In the rows, 128 means zero.
One turn sends every row of this set to another row. A few are shown first. Where does it send the rows asked after them?
buv: [122 109 156  86  96 134 114 130  96 115  99  93 121]
tak: [131 139 140 133  98 113  92 150 106 124  96  92 130]
volog: [143 134 148 111 119 152 150 134 166 135  97 108 111]
vul: [145 104 172  96 141 121 104 112 116 135 101 107 133]
nepas: [118 126 137 122 129 151 129 125 171 136 123  91 112]
vam: [127 140 136 136 111 104  92 139 102 143 109  96 129]
bomud: [121 130 148  77  85 130 139 155 139 152  97  88 108]
nosuf: [133 129 161  92 112 149 159 123 152 140 105 102 119]
kenuz: [115 134 139  87  92 125 148 145 141 162 118  97 104]
ris: [147 143 152 134 145 109 110 140 150 159 121  92 122]
dup: [123 109 147 106  85 112 106 140  97 128  88  93 117]
Mes: [149 101 167  89 132 124 111 102 135 153 110 103 120]
tufu: [106 126 124 107 102 132 110 158 158 147 115  78 102]
tam: [104 124 129  88 117 126 122 144 157 130 118  82  91]
Zivu: [157 133 163 111 142 124 103 129 139 152 120  97 153]
lem: [126 131 156 105 109 146 158 136 150 138 105 107  92]
Pasi: [152 109 177  92 122 121 115 115 126 143  79 107 126]
Livo: [114 143 153  96 121 148 157 134 140 158 103 103 105]
razil: [138 143 140 142 108 114 104 142 118 135 135  92 139]
rure: [143 105 182  88 134 125 113 117 134 126  97 116 122]
lifut: [140 127 143 126 151 112  98 125 125 145 114  97 150]
Gafuz: [132 117 164 103 107 114 109 140  89 113  93 100 122]
zup: [159 100 174  90 120 130  99 134 121 134  90 101 127]
Mizod: [141 134 155 128 148 104  95 126 130 155 122 100 135]
seriz: [121 151 141 131 109 120 113 167 109 121 111  82 123]
reso: [146 140 159 126 151 117 110 120 150 142 109  96 146]
Sok: [119 129 139  87 105 128 160 151 126 150 100 117 113]
vid: [111 142 136 136 110 106 107 160 113 145 123  98 129]
nizun: [117 141 128 141 114 107 101 145 122 127 119  83 137]
govub: [145 112 160  93  99 116 102 127 105 119  84 100 134]
Geti: [156 113 167  99 140 114 109 119 120 122  90 105 135]
Dazi: [113 121 136  77 115 124 145 154 141 160 105  89 101]
Sud: [110 134 121  82 110 107 121 162 151 144 116  99 109]
vuniv: [112 126 145 102 132 157 127 142 167 126 110  94 102]
migu: [146 136 141 147 134 111  99 133 132 148 111  97 142]
Regef: [117 131 151 107 126 158 141 122 145 137 101 127 104]
sisu: [107 136 134 101 131 138 103 134 170 130 117 109 100]
vodo: [111 127 116  87  86 134 113 146 149 149 114  89 118]
pum: [159 110 160 107 135 115 109 109 131 142  99 105 145]
Niv: [106 145 145 107 123 149 133 124 157 128 117  97  95]
gerek: [128 145 147 135 114  98 100 153 104 132 114  94 124]
mazi: [101 129 128  84 114 136 118 150 159 150 124  85 114]
Sego: [142 126 161 107  99 105 101 133  96 121  86 104 115]
naki: [121 120 166 103  87 119 114 143  97 122  94 111 109]
Dof: [141 110 151 121  87 121 102 146 100 118 105  95 112]
Vuzi: [133 127 151 120 156 111 106 135 151 148 127 102 142]
fubul: [139 126 141  86  84 130 147 136 147 157  99 106 106]
pama: [115 133 123 111 122 157 116 144 167 127 111  91 122]

Sok goes to Regef
nepas goes to tufu
Now these:
rure goes to Vuzi
migu goes to tak
ris goes to seriz
Pasi goes to reso
volog goes to pama
Mizod goes to gerek
razil goes to Dof
lifut goes to vam
kenuz goes to lem
Livo goes to Niv

One turn sends every row of this set to another row. A few are shown first. Where does it send the rows asked after them?
fatof: [123 101 138  90 147 117 117 131 144 129 130 129 131 108  89 147 114 138
 116 154 106 129]
Dizas: [148  80 150 134 140 105 131 129 125 133 171 125 135 140 139 134  98 152
 140 157 115 151]
Fato: [143  98 150 110 117 153 160 127 104 156 130 125 117 149 127 111 137 132
 139 130 123 139]
dete: [120 118 101 130 113 120 136 111 113 130 105 140  94 149 147 143 123 120
 144 138  86 139]
pemi: [110 116  96 145  86 144 133 115 111 138 116 135  99 120 126 154 133 131
 115 144  95 149]
gilan: [152  75 122 148 117 110 148 140  99 135 143 106  80 149 125 153 120 147
 123 157 115 156]
suze: [123  86 132 138 125 129 109 141 131 120 176 109 129 124  97 123  97 151
 121 162 118 149]
Tedo: [117 104 111 108  98 105  91 117 142 132 119 142 139 134 120 147 138 136
 128 124 100 141]
Buros: [134  81 130 122 138 105 114 148 128 128 170 120 148 123 119 127  97 165
 127 149 118 145]
vuvi: [127  92 155 126 143 114 140 113 124 110 151 118 106 114 147 133 138 142
 155 143  98 114]
Notuk: [114 114 145 128 126 162 137 131  91 125 137 152  90 139 100 125 128 158
 127 148 138 137]
Gofol: [114  94 128 124  81 118 162 139 128  99 133 125 119 136 110 138 118 140
 133 131 107 192]
dufa: [128  79 113 153 107 110 144 116 110 123 142 118 119 106  83 115 112 160
 114 129 129 129]
tupor: [154 116 121  95 106 108 158 144 108 127 130 110 145 139 131 118 141 137
 121 143 122 123]
Kap: [125 111  94 108  88 134 116 109 112 127 109 136 119 101 112 158 130 161
 124 129 108 154]
peze: [130 134 116 110 114 115 133 146  97  88 136 131 118 131 105 133 133 162
 114 165 136 121]
pon: [119 117 142 120 128 160 139 126  91 119 143 151  85 138 100 132 130 159
 123 150 138 138]
Pivu: [126  90 121 120 107 117 101 119 129 141 124 143 110 152 156 152 143 146
 142 120  92 146]
netof: [124  83 137 100 151  99 125 154 113 128 145 119 103 127 144 156 138 135
 141 152 105 143]
rur: [133 100 140 119 134  99 140 106 133 128 144 138 138 100 102 132 117 160
 136 126 114 107]
gafel: [126 134 123 118 111 116 130 148  96  92 134 137 123 127 105 134 133 168
 118 165 138 120]
Zis: [143 100 147 106 122 154 164 123 102 158 136 130 113 146 127 118 138 133
 131 128 124 140]
lidi: [135 114  99  93 115 111 119 105 115 119  98 141 113 130 132 147 119 150
 153 124  99 144]
Nodu: [153  92 124 138 112 128 140 118 129 136 128 117 108 130  70 144  97 150
  99 158 117 142]
Bimel: [122  72 127 159 116 125 144 123 100 104 149  97  88 121 128 117 133 141
 132 146 113 136]
fep: [112 115 138 116 114 126 156 149 152 109 135 155 116 141 123 149 107 166
 139 122  84 151]
gem: [156 119 128  99 102 106 153 144 109 123 126 109 149 138 132 118 142 142
 129 147 123 123]
bekab: [131  87 116 152  95 133 107 106 119 122 115 144  92 159 139 150 129 150
 121 139 102 158]
gepe: [139  86 151 151 127 130 126 122 128 125 177 113 117 142 116 130  98 139
 134 171 114 155]
tebo: [121 102 106 140  85 120  97 102 132 114 110 143 121 141 102 143 123 141
 107 144 110 152]
Zubom: [115 107 125 113  92 118 156 142 143 120 138 141 119 142  90 139 105 155
 145 109 102 170]
zod: [111 102 141 126 102 126 162 146 137  87 128 139 116 135 143 148 120 153
 127 145  89 174]

fep goes to zod
gepe goes to suze
gafel goes to gem
Now these:
peze goes to tupor
rur goes to vuvi
Tedo goes to Pivu
lidi goes to dete
Nodu goes to fatof

